The rows below come in pairs that one turn or mirror swaps. Which row does each named row swap with?
The rows were stretched afterwards, more along some directions than others.
z10: [ 0.59  2.19  2.34 -1.43 -1.13  0.26  0.66  0.44  0.21 -0.06 -0.87 -0.68
  1.38 -1.60 -0.24 -0.85  0.74  0.99]
z98: [ 0.52  1.35  1.26 -0.75 -0.77 -0.06  2.29  1.35 -1.21  0.26 -0.38 -1.19
  1.30 -0.04  0.22 -0.01  1.06  0.12]
z262: [-0.68  0.28  0.98  0.45  3.08  0.69  0.25 -0.04 -1.99 -0.47 -1.04 -0.90
  0.14 -0.11  2.19 -0.56  0.63 -1.29]
z219: [ 1.46  2.61  1.88 -2.17  0.08  0.88 -0.83  0.05 -1.32  0.13 -0.77 -1.40
  1.08 -0.84 -0.93 -0.75 -0.25  0.00]
z782: [ 1.91  0.05  1.32  1.23  1.42 -0.16 -1.15  1.68 -3.60 -0.70 -0.50 -1.40
 -0.53 -1.05  1.17 -1.81 -0.01  0.42]
z291: [ 0.45 -0.38  0.48 -0.34  1.46 -0.40 -0.43  1.13 -0.99 -0.79 -0.04 -0.14
  1.33 -0.56  0.83 -1.13  1.19 -0.16]
z889: [ 2.33 -0.43 -0.03  0.74 -1.44 -1.13 -1.30  1.67 -2.75 -1.29  0.98 -0.60
  0.91 -1.08 -0.48 -1.54  0.30  1.63]
z680: [-0.59 -0.49  1.23  1.84  1.89  0.20  1.00  1.45 -1.85 -1.00 -1.07 -1.79
 -0.73 -0.26  1.04 -1.28  0.75  0.85]
z842: [ 2.33  0.55  0.27  1.02 -0.94 -0.71 -1.60  1.11 -2.85 -0.98  0.65 -0.77
  0.47 -1.21 -0.46 -1.69  0.15  0.96]
z561: [-0.89 -0.09  1.27  1.63  2.00  0.14  0.94  1.25 -1.68 -0.79 -1.06 -1.71
 -0.86 -0.01  1.18 -1.20  0.68  0.83]
z965: [ 1.14 -0.37  1.23  0.01  0.58 -0.63  1.39  0.81 -0.56 -0.14 -1.19 -0.50
 -1.16 -0.48 -0.45 -1.16  0.10  0.28]
z445: [ 0.43  0.27  1.79 -1.42  1.13 -0.17  1.04  2.32 -2.63 -2.90 -0.84 -1.97
  1.07 -2.22  1.42 -0.38  0.16  0.54]
z780: [-0.01 -0.02  0.68 -0.58  0.83 -0.03  0.48  0.73 -1.41  0.47 -1.03 -1.40
 -1.28  0.47  1.48 -0.77  0.29 -0.51]
z878: [-0.51  1.19  2.63 -0.78  1.98  0.05  0.18 -0.18 -0.85  0.03 -1.30 -1.42
  1.11 -0.64  0.03 -1.02  0.40 -0.30]
z285: [ 0.60  0.85  2.22 -0.34 -0.99 -0.83  0.59  2.37 -1.86 -2.19 -0.44 -1.49
  1.35 -2.96  0.63 -1.83  0.22  0.24]
z665: [-0.43  0.15  0.72  0.26  2.51  0.40  0.16  0.46 -1.69 -0.60 -0.93 -0.54
  0.61 -0.30  1.43 -1.06  1.01 -0.99]
z632: [ 0.84  0.83  1.75  0.19  2.39  0.25  0.73  0.71 -1.10  1.48 -1.99 -0.73
 -1.72  0.15  0.45 -1.17  0.44 -0.25]
z799: [ 2.18  2.36  1.81 -1.41 -0.29  0.60 -1.56  0.42 -1.54 -1.53 -0.44 -1.13
  1.36 -1.98 -1.67 -1.36 -0.29  0.54]
z377: [ 0.47  1.51  1.91 -0.84 -0.29  0.19  2.09  0.80 -1.15  0.59 -0.38 -1.38
  0.61 -0.07  0.65  0.48  1.06 -0.38]
z682: [ 2.03 -0.07 -0.28  0.19 -1.86 -1.08 -0.76  1.33 -1.98 -1.20  1.27 -0.36
  1.82 -1.09 -1.06 -1.48  0.57  1.84]
z934: [ 0.31  2.02  2.75 -1.89 -0.14  0.43  1.05  1.11 -0.10  0.10 -1.20 -1.02
  1.18 -1.49  0.28 -0.44  0.96  0.65]
z225: [ 0.78  0.64  1.34  1.09  0.48  0.45  0.13  1.63 -2.60 -2.41 -0.48 -1.35
  0.25 -2.16  0.25 -1.45  0.28  1.65]
z692: [ 1.79 -0.38 -0.33  0.07 -0.91 -0.99 -1.31  1.50 -1.24 -0.57  1.00 -0.03
  1.43 -0.80 -0.48 -1.49  0.89  1.36]
z503: [ 2.14 -0.23 -0.41  0.89 -2.12 -1.27 -1.57  1.61 -1.90 -1.43  0.92 -0.54
  0.95 -1.33 -1.30 -1.79  0.44  1.49]
z568: [ 0.72  0.95  2.06  0.49  2.74  0.20  0.46  0.70 -1.13  1.65 -1.98 -0.75
 -1.60  0.16  0.66 -1.14  0.46 -0.24]
z892: [ 1.93 -0.65  0.03  0.72  1.05 -0.14  1.05  0.75 -0.83 -0.47 -0.35  0.44
 -0.75  0.18  0.79 -0.54  0.81 -0.13]
z56: [-0.46  0.65  1.02  0.55  2.58  0.86  0.67 -0.38 -2.21 -0.86 -0.68 -1.02
 -0.30 -0.14  1.54 -0.51  0.27 -1.19]
z705: [ 1.91 -2.36 -0.91  1.06  1.29 -0.98  0.68  0.85 -1.49 -1.24 -0.26  0.83
 -1.20 -0.14  2.00 -0.66  0.50  0.34]
z325: [-0.75  1.65  3.07 -1.11  2.13  0.11  0.61 -0.40 -0.69  0.25 -1.44 -1.53
  1.08 -0.59  0.30 -0.60  0.30 -0.61]
z679: [ 0.49  1.55  2.54 -1.55  0.86 -0.34 -0.63 -0.16 -0.59 -1.03 -0.65 -0.73
  1.60 -2.19 -0.39 -1.26 -0.47 -0.11]
z554: [ 0.24  0.54  0.68  0.90  1.23  0.61 -0.56 -0.69 -2.20 -1.11 -0.29 -0.63
 -0.03 -0.73  0.87 -0.88 -0.29 -0.75]
z675: [ 0.25  0.88  0.81  1.18  0.34  0.76 -0.19 -0.91 -1.44 -0.81 -0.27 -0.84
 -0.45 -0.48  0.69 -1.21 -0.44 -0.48]
z773: [ 1.21  1.77  1.28 -0.68 -0.40  0.33  1.88  0.70 -0.57  0.17 -0.32 -0.75
  0.81 -0.01  0.00  0.06  0.97 -0.44]
z365: [ 1.04 -0.61 -0.01 -0.25 -0.32 -0.90 -0.61  1.20 -0.71 -0.38  0.52  0.17
  1.34 -0.49 -0.60 -1.36  1.46  0.66]
z14: [ 1.31 -0.44  0.95  0.41  0.52 -0.74  0.74  0.93 -0.72  0.04 -1.04 -0.41
 -1.55 -0.53 -0.82 -1.59 -0.05  0.52]
z233: [ 0.31 -1.38 -0.39  0.46  0.61 -1.01  0.76  1.48 -1.57 -0.54 -0.99 -0.89
 -1.40  0.24  2.37 -1.19  0.81 -0.14]
z150: [ 0.45 -0.55  0.96 -0.32  0.48 -0.60  1.65  1.49 -1.47 -2.72 -0.22 -1.46
 -0.60 -1.26  0.31 -0.83 -0.40  0.41]
z50: [ 1.59  0.35  0.79 -0.17  0.34  0.01  1.50  0.15 -0.48  0.15 -0.48  0.01
  0.26  0.59  0.23  0.26  0.95 -0.52]
z891: [ 1.00 -3.02 -1.39  1.78  0.86 -1.59  0.56  1.74 -1.78 -1.46 -0.42  0.33
 -1.71 -0.16  2.42 -1.11  0.61  0.80]
z330: [ 0.33  1.66  1.94 -0.74 -1.32 -0.15  1.90  1.67 -1.52 -0.45 -0.29 -1.48
  1.35 -0.99  0.09 -0.43  0.96  0.02]
z915: [ 0.46  1.04  1.68 -0.58 -0.82 -0.48  1.31  1.77 -1.49  0.02 -0.36 -1.18
  0.75 -1.10  0.86 -0.48  0.68 -0.10]
z947: [ 0.77  1.38  2.53 -1.56  0.86 -0.54 -0.53  0.31 -0.69 -1.04 -0.49 -0.70
  1.15 -2.30 -0.65 -1.42 -0.55 -0.20]
z545: [ 0.73  2.68  2.12 -1.38 -1.95  0.22  0.51  0.30  0.22 -0.16 -0.69 -0.76
  1.52 -1.67 -0.85 -1.01  0.62  1.13]
z617: [ 1.76 -2.58 -1.34  1.61  0.79 -1.22  0.50  1.23 -1.72 -1.60 -0.26  0.59
 -1.70 -0.45  1.93 -1.12  0.49  0.51]
z138: [ 0.48  1.41  0.90  0.93 -1.39  0.15 -0.03 -0.68 -0.67 -1.11 -0.38 -0.88
 -0.20 -0.85 -0.19 -1.40 -0.15  0.30]
z354: [ 0.64 -2.09 -0.73  0.99  1.01 -1.22  1.01  1.56 -1.92 -0.58 -0.92 -0.16
 -1.76  0.15  2.72 -0.76  1.07  0.13]
z851: [ 1.68  2.46  1.86 -1.94  0.25  0.79 -1.07  0.27 -1.38 -0.45 -0.85 -1.36
  1.04 -1.17 -1.15 -1.16 -0.28 -0.06]
z217: [ 0.54 -0.85  1.08 -0.37  0.47 -0.79  1.69  1.74 -1.66 -3.19 -0.30 -1.69
  0.02 -1.58  0.55 -0.80 -0.09  0.44]

z692 is swapped with z773
z617 is swapped with z262
z285 is swapped with z782
z445 is swapped with z225
z780 is swapped with z138
z878 is swapped with z965
z851 is swapped with z10
z934 is swapped with z799
z568 is swapped with z947

